One turn moves each row of this set onto another row. After a few examples, where does it send each row asked below?
J879: [  7  -1   3  -6 -16   1   4 -10   8 -13 -10  16 -19  20   2   5]
J250: [-11   0  -4   3  -1  11 -15  19  -9 -21   8  -9  -6   1  17  -7]
J710: [  5  13 -13   8   6  -6   3  12 -13  -1  27  -6  -5  -6  10  15]
J744: [ 33   3 -13  -7 -21  -4   4  -2 -10  -1  -2 -17   3 -23   6  11]
J314: [  6  -4   7  -7  -3   9  -5  -1  21  -5 -13   4 -11   8  12  26]
J174: [  0  11 -16  13  -6  17 -11  26   8  -6  12  -3 -15 -16   4   7]
J202: [ -9   2  -4  -2   4  13 -15  18 -22 -17  10  -8  -4 -12  14  -7]
J505: [  6 -16  -6 -16 -12 -16  -1   3  -6  11  -9  13  22   2   1   7]
J641: [  9  22   1  -6  17  13  10  23  11   7   0   6 -19  -6  -3  -6]
J97: [ 16  -8   5 -19 -15   0  -5 -11 -11 -25  18   0 -13  -3 -10 -11]
J979: [  3 -14  -4 -12  -6 -17  -6   0  -6  16 -10  12  23  -1  -3   6]
J746: [  8   5  10  -2 -29  -1  -8 -17  -3 -23   7  10  -6  -1 -10   7]
J318: [ -1   6 -13  10  -7  19 -15  28   8 -10  10  -2 -15 -18   4   1]
J238: [ 20   9 -10  -4  16  -8 -19   7 -13   5  -3   8   3 -26  -4 -13]
J186: [ 27  -6   9  -7  -5   3 -22  16  -2  22  -9   5  12  -8  -4  -9]
J203: [  0  20  30  -6 -10  11   8   1  -6   3   7 -13   5  -5 -10   6]
J442: [ 24   7 -12  -2  13  -8 -12   9 -10   6   0  11   8 -25  -5 -14]
J519: [ 23   6 -29 -14 -14  10   6   8 -14  14   4   1  -1 -16  -4 -11]
J608: [ 10   4  -4 -28  -3   3   2  20  12  17  14   9 -18 -25   0  -3]
J12: [  5  -6   7  -3  -3  13  -2   4  17  -4 -12   3  -6  11  13  29]
J435: [  4 -20  19   3   5   5  -8  30  12  -3 -13  -1  -4  -8   1   6]
J638: [  3 -20  18   2   5   6  -7  28  13  -2 -17   2  -4  -7  -4  -1]
J529: [ 19   7 -26 -19 -10  14   8  11 -15  17   4   0  -2 -13  -7 -13]
J478: [ 11  21  12   4 -12   0  -9 -13  -5 -14  15   6  -3  -9 -22   1]
J177: [ 24 -13   1 -36   3 -12   1   6   2  -3 -15  12  -6  -9  -1   9]
J37: [  1  19 -12 -23  -9  17  13   6 -19   7  -2 -18  -4 -19  -3   3]
J785: [ -8   6   9 -11 -12  14  12   6 -19   0  19 -23   4  -3  -4  -4]
J178: [ 15  21  -1  -4  13  15  12  26  13   7   0   2 -17  -9  -5  -4]
J926: [ -3 -12  24 -21 -14   5   4   9 -13 -10  14 -17   2  -3   1  -9]
J545: [  1  20  13  -3 -20  -1   6 -17 -10   5   8  -7  10 -11 -12   6]
J629: [ 14 -15  -1   2  18  21 -20   7  14  -3   5  -1  -1 -19   2  -1]
J367: [  1  -6   8  11 -21 -14  -4  -4  -1   5 -16   8   9  -6 -20  -1]
J538: [13 -6  5 10 -2 23 17 12 -4 -6  8 10 -1 16  5 13]
J68: [ 11 -12   0  -6 -32  -5  14  19   4 -12  -4  12  15  -7  -7  12]
J473: [ 21 -11  -1 -37   1 -11   0   7   4  -3 -19   8  -9 -13  -6   6]
J599: [  0  -9   7 -11 -21  13  -3   5 -13 -27  18  -6 -11   8  -1  -5]
J980: [ -2  -2   1   4 -21 -11  -2  -7 -12  10 -12   9  13 -15 -20   2]
J319: [  5   6   3  -7  -7   7   6  -4  10 -20  -6  14 -19  18   7  -3]
J488: [  4  13  -6 -25 -11   7  13   4 -19  13  -7 -15  -8 -20 -12   7]
J285: [ 13   6  -2 -27   8  -3  -6  15  24   0   0  11   2   8 -12  12]

J473 turns into J638
J478 turns into J97
J979 turns into J314
Now these:
J545 turns into J746
J202 turns into J488
J68 turns into J538
J178 turns into J442
J37 turns into J980
J629 turns into J608
J12 turns into J174

One turn moves each row of this set onto another row. After a few examples, where does it send each row asked below?
J787: [ 22   7  22  19  -5   1   9  -4  11 -12   5 -10  -3   1 -18  11]
J246: [ 15   9  20  19  -3   3  14  -1  -3  -4   4 -13  -9  -5 -25  -2]
J637: [  4  21   7  15  19  -2  -9   9  17 -19  -5  -3   1  15   4   6]
J125: [-14  -2   4  -9  -9   3  -4  14  20  -7   3 -17  26   5  24  10]
J24: [-11   5   9  12  14  12  -1  10  16   2   1  -5 -11  19 -13 -18]
J593: [ -5  13  -7   1  -1  12  12  13  21 -10   3   8  -6  18 -20 -14]
J996: [ -7   6 -14 -28  -4 -13   4   7   2  -5   3  -7  -6  12  -8 -19]
J616: [ -8   3  26   6 -11  -4  10  -3   2   0 -17   1   0 -16 -10  18]
J209: [-19   4  -5   0 -13 -19 -11  -6  -3 -10  -1  -4  26   7  -4 -12]
J330: [ 18  13   4 -22  -1   0  12 -16  -1 -23   2   3  12   1   1 -14]
J83: [-18  -4  -2  20  -4 -12 -11  17  13   6   2 -23   1   5   4   1]
J970: [ 11 -13   4   0  -1  34  -7   7   0  -3   7 -14 -10  -2  17   1]
J352: [ -5  11   8  -1  18  17   7   8  19  -9   4   0  -7  15  -9 -23]
J882: [ -5   7  -6 -12  -9 -11  14   3  -2 -22 -14   8  23   6  13 -10]
J135: [  7   3  10  10 -25  24   6 -13  12 -14  -3   2 -10   7   8  18]
J351: [-12  10  -1  -1  -6 -20   8   5  13   5  -1   5  32   2  -6 -11]
J74: [ -1  12  16   3   8 -14 -16  -4  16 -15   9  -2  13   0 -12  20]
J6: [ 17  -3  -7 -14  -8   7  13 -13  -7  -4   5  18  11  -5  18  -1]
J944: [ -7   3  16   7  -2  -8  10   1  -8   5 -16 -10  13 -16   8  22]
J196: [  6  23  14  13  15  -2  -9   0  24  -4 -11  -5  15  -7   4   9]
J410: [  9   6 -11 -15 -22  13  12  -8  -6  -2   4  14   3   5   6  17]
J35: [  3   9  17  -2  -6  -1   9 -26 -14   0  -6  -2 -10  -8 -16  -7]
J165: [-20 -19  -4  16   6  -3 -19   9  17  -4   4   0   3   1  -1  -1]
J350: [  4   2   9   5   2  20  -5  -9  16   0   9  -4  -6  16  -2 -32]
J623: [-13  -4  -5  13   4 -10  -5  18  17   3 -15 -17  -5  -9   2  -8]
J159: [  3  -7   0 -22 -12  -2  10   2  -9  -8  12 -22 -10   5  -8 -21]
J909: [-13   3 -19 -22 -12  11  11  11  -4  -9   1   0 -11  19   4  -4]
J386: [-27  -6  23   1  -8   3  -6  -2  -6   0  -1  -9  16  -2  -1  20]
J254: [  4   3  17  -1 -28  15  -2 -21  -3   3  -3 -11   1   3  12  15]
J211: [-14  -2 -13   0  -7  -2 -13  18  10  13 -10  -3  -9  -7  -8 -14]
J585: [ 11 -13 -12 -17 -10  12   9   1  -1  -3   8  13  16   7  22   1]
J725: [ -8  14 -10  -2   3 -15   7   6  -1  -1 -15  -1  29  -1   8 -15]
J968: [ -7   1 -16 -27  -2  -1   1   9  -7  -1   4 -13 -17   3   3 -13]
J484: [ -3  -8   4  -5 -14  10  -8  14  12 -15  11  -7  36  -3   6   6]
J574: [-13   2  11   4 -11 -13   3   2  -4  17   1  -7  15  -8   2  25]
J339: [  6   6   2  -2 -17  25 -14  16  -1   2  -2 -11  17  -2  19  14]
J119: [ 22   4   4   1  11  17  -3   2  17 -27   9  -8  -2   7   3 -12]
J854: [  9   3  17   8 -21  27  -3 -16   3 -11  -3 -16  -6  -1  19   6]
J184: [  5  13   7  24 -12   7   7   1   0  -9   1  -7 -15  15 -22   7]
J467: [ -2  12  17  10   2 -10  -4  -6  35 -10   1  -1  19   3   8  10]
J803: [  7  -4  19 -13 -13  18  -6 -21   5  -1   6 -16 -17   3   9   3]
J712: [ 24  -5  11  13   4  -5  11 -12  -5  -6  16  -4 -11   3 -12  -1]
J924: [  0   4   1 -12 -11  13  -5  15  15  -2 -11 -18  23 -11  22   6]
J416: [-11 -10   0  -4  -4  15  -1   1 -15  13  -3  -9 -16  -2  -6 -19]
J560: [ 16  -4   7 -16   4  21  14  -8  -8   1  17  10  13   9   9  -7]

J924 turns into J196
J159 turns into J803
Now these:
J330 turns into J35
J410 turns into J184
J74 turns into J209
J968 turns into J854
J882 turns into J616
J996 turns into J254
J125 turns into J467

One turn moves each row of this set onto another row. After a few examples, where does it send each row asked below?
J453: [-22   7   4  18 -10   3  -1 -16 -20   1   7  23  -2   1  27  26  15   7
   8   8   8 -16 -32  28  12 -22  -8  -8  17  -6   6 -11]
J537: [  4 -17 -12  23  -6 -14   8   1  19  -6  -9  -6  -2  -8  -4  -2   4  33
 -26  -8 -24   9 -12   6  16  -6  12  11   7  10  24   2]
J269: [  1 -17 -12  28 -13 -17   6   5  18  -5 -10  -7  -4  -5  -6  -4   3  31
 -20  -9 -24   8 -15   5  10  -9   8  10   1  10  23   3]
J328: [-33  14  10  16 -16   2  -4 -14 -10   4   2  19 -12  -1  27  24  23  10
  22  -5   0 -11 -18  29   8  -1  -4  12   7  -3  -5  -5]
J861: [  5 -22 -11  30  -5 -20   7   2  16  -9  -5  -9  -2  -2  -3  -4   4  30
 -23  -9 -19   9 -11   5  11 -15  10   4   5  11  26   0]
J390: [-14   7  19  -1   8  -5  -1  -6 -22   4   2  10  -1  -6   8   7  43   9
  11 -16  -6 -21  -3  21   1  21  16   3   5   1 -14  -5]
J365: [-14  12  15  -4  -3   2  -2  -1 -25  10  -7  15   4 -11   2   9  36  10
   6  -8 -11 -28 -21  20   5  20   9   1   3  -4 -12  -3]
J438: [  1 -19  -9  29  -7 -20   6   2  19  -9  -5 -10  -5  -2  -3  -5   7  31
 -18 -13 -22  12  -5   4   8  -7  12  11   1  13  22   2]
J961: [-20   3   3   7  19   5  -6   4  -4   0   5   1 -18   5  16  21  33   1
  14   2   7   6  -5  30 -18  20  -1 -10   7   5  -9 -15]
J362: [-23   8   1   4   9  11  -8   9  -3   7  -4   4 -15   0  10  23  29   2
  13   6   1   1 -18  29 -16  24  -6  -7   4   3  -9 -11]
J607: [  5 -19 -11  25  -2 -16   9  -1  18  -8  -6  -7  -2  -6  -2  -3   4  32
 -27  -9 -21  10  -8   5  16  -9  13   8   9  11  24   1]
J611: [  0 -17 -10  28 -11 -18   5   4  19  -6  -9  -9  -5  -3  -4  -4   5  32
 -17 -12 -24  10  -9   4  10  -6  10  13   0  12  21   3]
J78: [  3 -18 -11  24  -4 -16   8   0  20  -7  -7  -7  -3  -6  -2  -2   6  32
 -24 -11 -23  11  -6   5  15  -4  14  12   6  12  22   3]
J189: [-24   3  11  22   1  -7  -1 -22 -14  -7  18  15 -10   7  35  21  25   7
  18  -7  13  -7  -4  29   6 -15   3  -1  16   1  -1 -11]
J957: [-20   9  -3   4   6  14  -7  10  -8   8  -7   7 -10  -1   7  26  23   2
   5  15   1  -4 -31  28 -13  16 -11 -15   6   0  -3 -13]
J167: [ -8   9  11  -2  -1   4   0  -1 -30   8  -5  17  11 -11   1  11  30   9
  -5   1  -6 -32 -33  19   8   6   5 -12   9  -7  -3  -6]
J646: [  3 -21 -10  30  -4 -21   7   0  18 -10  -3  -9  -4  -1  -2  -4   6  30
 -20 -11 -20  12  -5   5  10 -13  12   7   4  13  24   1]
J360: [  3 -16 -11  23  -6 -14   8   1  20  -6  -8  -7  -3  -7  -3  -3   5  33
 -25 -11 -24  10  -8   6  16  -4  12  13   7  11  22   3]
J543: [ -1   1  11   1  11  -2   2  -7 -35   1   5  15  13  -6   5  10  31   6
  -9   2   3 -30 -27  19   8  -6   8 -23  15  -6   1 -12]
J475: [-31   9  12  19  -6  -4  -3 -19 -10  -1  10  15 -14   3  32  22  28   8
  25 -10   5  -7  -5  29   6  -3   2  10  11   1  -6  -7]
J781: [ -7   0  19   3  20 -10   2 -12 -25  -4  12   8   2  -1  13   6  43   7
   6 -15   3 -19   3  20   2   9  20  -8  12   2 -10 -10]
J953: [-20   1   7  21   0  -4   0 -21 -20  -5  16  19  -5   5  33  24  20   6
  10   2  14 -12 -17  28  10 -25  -3 -11  19  -3   5 -13]
J718: [  5 -18 -12  24  -5 -15   9   1  18  -7  -8  -6  -1  -7  -3  -2   3  32
 -27  -8 -23   9 -11   5  16  -8  12   9   8  10  25   2]
J258: [-11  -2  -2  10  23   6  -4   2 -13  -3   8   4  -7   5  14  24  24   0
   0  15  15   0 -20  28 -14   0  -6 -30  15   1   3 -20]
J706: [-29  13   6  15 -19   5  -4 -12 -15   6   0  23  -6  -2  24  25  17   9
  14   4   1 -16 -32  28  11 -10  -9   3  10  -6   1  -7]
J786: [  4 -19 -13  29 -10 -17   6   3  16  -8  -8  -7  -1  -4  -5  -3   2  31
 -23  -7 -22   8 -15   4  11 -13   8   6   3  10  26   2]
J96: [  0  -3  15   4  21  -9   3 -12 -32  -4  14  11   8  -1  12   7  37   6
  -4  -6   8 -23  -9  20   5  -5  16 -22  17  -1  -2 -13]
J154: [-14   3  -5   7  12  12  -5   8 -13   3  -1   8  -6   1  10  25  21   1
  -1  19   8  -5 -33  28 -11   4 -11 -26  12  -2   3 -17]
J976: [  5 -19 -11  25  -2 -17   9  -1  19  -8  -5  -7  -3  -5  -1  -3   5  32
 -25 -11 -22  11  -6   5  15  -7  14  10   8  11  24   1]
J727: [-14  -2   2  10  27   3  -4   1  -8  -5  11   1 -13   7  18  22  30   0
   7   6  14   5  -7  29 -17   8  -1 -22  13   5  -3 -18]

J961 turns into J727
J718 turns into J537
J390 turns into J781
Now these:
J475 turns into J189
J861 turns into J786

